In the rows, 128 means zero.
One turn sends every row of this set to another row. A few are shown first. Where does it send the rows asked after them?
q111: [156 107 111 115 122 125 116 132 130 133 156 125 144 174 166 116 113 155
 135  95  96 124 130 113 127 126 114 125 135 147]
q328: [145 134 150 128 134  86 117 145 118 119 125 113 120 182 106 109 104  77
 140  92 153 124 118 112  98 114 129 156 149 132]
q636: [175 139 123 115 155  95 113 135 117 161 128 123 134 156 156 100 118  75
 135 128 164 114 147 117  93 112  80 160 183 125]
q112: [154 153 107 129 153  84 121 161 129 146 124  91 122 148 164  94 114  78
 133 111 148 126 126 109  71 138  85 128 138 135]
q786: [144 177 118 127 160  81 123 152 119 150 105 105 121 183 140  95 109  81
 127 126 137 127 126 113  79 122  87 142 151 144]
q678: [149 141 134  95 142 137 137 149 131 128 130 123 124 154 199 118 113 153
 122  87 149 158 119 128 120 106 103 149 125 125]
q302: [145 135 147  93 136 109 131 141 131 134 130 120 108 171 126 124  99  83
 156 101 163 120 127 125  85 125 114 176 163 142]
q668: [136 137 135 105 136 132 131 132 127 156 137 128 148 153 160 152 110 100
 153 144 107 145 153 133 127 112 120 154 142 119]
q731: [138 119 123 118 124  64 144 144 117 145 143 125 136 149 134 133  94  78
 122 117 149 126 112 100 115 117  84 133 122 148]
q621: [165 134  92 103 142 112 139 144 117 120 142 134 106 185 151 128 114  98
 129 134 171 126 116 146 111  99 103 167 154 132]
q142: [169 140 154 114 153  76 127 157 135 143 114 121 137 183 198  71 119 113
 156 113 122 119 115 108 123 103  94 132 143 147]
q801: [141 136 118 157 149 123 126 144 118 150 106 103 142 147 171 129 112 144
 111 100 138 107 144 122 144  97 100 134 162 143]
q511: [142 146 124 106 145 127 113 148 135 154 138 132 129 167 180 129 114 169
 155  94 105 129 126 112 118 105 115 148 127 159]
q756: [149 137 132 124 139 103 134 144 137 127 129 125 122 198 198  71 101 113
 145 131 131 127 121 134 112 145  94 132 152 162]
q178: [165 148 119 131 160  88 124 145 113 152 102 112 134 192 141  91 120  77
 126 123 143 117 144 121  96 103  92 144 176 118]
q833: [147 132 136 111 136 102 144 162 128 120 139 116 121 166 145 101 116  73
 138  77 163 112 115 129  89 120 129 150 143 109]
q842: [182 111 140 122 133 104 100 127 128 125 131 105 139 189 181  78 118 127
 149 114 132 125 120 109 100 114  91 122 170 158]
q557: [149 139 123 112 130  87 118 131 111 134 133  91 138 187 128 140 113 103
 118  97 147 130 110 104  84  81  87 120 127 143]
q278: [136 147 109 123 138 124 107 151 104 128 140 122 142 161 148 125 129 115
 146 131  99 137 133 146 126  88 130 155 135 106]
q257: [146 158 149 107 147  94 157 146 135 137 135 112 129 145 121 111 111  84
 153 107 164 121 111 103  94 119 125 148 149 142]
q623: [134 128 101 124 142 119 136 150 104 148 111 109 121 178 133 139 111 119
 141 112 165 127 119 129  84  77  93 142 166 148]
q434: [160 134 125 142 140  97 127 145 123 134 120 114 128 171 125 102 114 114
 144 129 118 147  99 104  91 148  84 128 163  90]
q306: [133 127 115 129 134 127 136 147 127 143 135 156 133 190 171 111 103 151
 130 104  97 131 126 126 135 128 124 144 137 150]
q888: [145 139 136 108 142 107 139 142 122 129 136  87 136 159 119 108 116  94
 160  92 167 101 137 127 101 100 117 141 164 123]
q315: [135 134 118 128 134 132 117 147 118 140 119 126 133 160 134 142 119 116
 145 138  90 166 112 113  96 111 130 147 144 139]
q666: [138 120 154 118 134 122 123 124 112 147 111 108 147 153 151 127  96 156
 135 100 139 152 147 111 146  93  90 141 147 143]
q948: [172 131 124 104 146 113 131 141 139 144 146 139 144 172 173 115 124 152
 142 107  97 124 126 105 151 102 124 140 130 138]
q156: [145 139 114 125 139 112 158 145 136 148 118 128 134 128 169 125 109 133
  98 113 119 114 110 104 128 136  83 139 156 162]
q607: [168 134 112 100 135 114 113 124 132 126 125 120 113 159 160 135 104 133
 106 126 117 110 132 124 141 130  79 170 165 162]
q972: [171 157 128 131 142  99  95 133 128 119 118 121 121 178 162 130 118 131
  85 103 113 128 104 101 128 107 103 153 137 150]
q639: [166 131 121 126 144  95 100 140 125 148 139 115 123 156 174 106 106  66
 124 114 165 127 137 116  74 141  86 149 156 129]
q293: [141 131 136 144 141 114 120 135 122 152 122 123 125 175 146 117  95 110
 158 136 145 138 139 134 106 151  81 149 174  88]
q364: [172 135 130  99 143  91 112 150 132 136 135 112 119 158 160 109 119 107
 159 119 127 128 115 122 101 140  71 152 147  72]
q85: [138 124 142 130 134 115 109 132 123 163 146 157 147 165 169 127  99 151
 140  98 109 129 134 103 138 113 116 151 136 157]
q411: [159 132 125 118 151  88 144 156 132 148 140 130 123 160 180 143 107  75
 134 117 179 132 126 121 127  98 110 150 122 121]
q318: [126 154 130 113 128 130 127 140 115 149 153 122 162 137 158 137 129 114
 133 114 100 148 116 117  88 103 117 129 126 119]
q497: [154 139 131 124 143 118 111 151 135 141 119 119 124 164 211 138 113 121
  93  76 131 111 130 125 127 108  98 150 134 124]
q129: [137 129 133 122 138 113 158 155 125 130 114 145 123 143 164 107  96 142
 119 116 130 168 107 109 144 130 107 149 129 148]
q477: [144 133 162 135 134  87 118 128 113 154 130 140 155 179 176  72 103 119
 142 119 133 118 122 108 112 115  84 132 170 166]
q308: [130 167 156 135 147  99 123 145 124 165 129 131 134 156 162 117 102 112
 147 113 143 143 112 111  81 143  77 142 144  92]
q616: [158 142 143 115 136  92 121 134 114 110 129 119 142 165 149 103 111 144
 111 105 121 156 118 107 160  98 106 140 117 127]
q347: [149 102 122  87 117 131 117 132 112 115 128 124 120 164 156 114 102 154
 120  98 126 148 127 133 126 116  79 160 150 139]
q822: [139 108 128  98 119 112 110 151 116 141 141 139 140 147 160 139 118  90
 135 113  83 143 122 122 107 117 110 157 126 111]
q883: [157 173 141 132 158  96  94 143 114 147 126 108 129 166 140 109 122 131
 164 123 142 135 119 119 101 107  84 153 157  85]
q593: [147 138 136 126 146 107 102 153 122 145 129 115 124 164 203  79 111 135
 170 112 149 119 124 129  98 112  88 145 159 168]

q308 -> q434
q497 -> q156
q328 -> q888
Now find these:
q477 -> q842
q85 -> q111
q557 -> q623
q786 -> q178
q318 -> q315
q129 -> q616

One turn sends every row of this set to another row. A few are shown first. Where does it send the rows asked after them?
q395: [112 109 122 162 140 107 139 141 132 181 108 121 108]
q86: [111 112 135 150 133 127 151 149 131 192 116 112  89]
q236: [ 99 117 109 127 116 152 142 110 150 166 133 107 177]
q190: [108 115 101 124 131 136 143 126 149 184 135 105 172]
q944: [ 92 116 143 171 106 140 136 103 135 143 103 119 118]
q682: [108 126 147 178 119 142 141 114 130 162 122 123 107]
q54: [ 88 111 150 139 101 161 154 129 133 166 113 103  90]
q694: [ 81  99 133 123 107 142 155 140 138 169  97  97  92]
q834: [ 95 110 107 107 116 155 151 130 151 176 131  98 164]
q455: [122 129 105 149 141 118 144 136 152 188 114 131 102]
q349: [ 90 116 117 110 105 155 157 135 155 173 106 107  87]
q93: [ 94 123 119 129 103 170 129 138 157 153 110 122 168]
q968: [100 139 127 159 106 153 140  93 152 146 114 130 113]
q515: [111 125 109 143 126 145 127 150 156 172 116 130 172]
q242: [ 98 114 108 111 116 156 138 167 157 177 111 116 158]

q944 -> q395
q242 -> q93
q190 -> q834
Now find these:
q455 -> q349
q54 -> q682

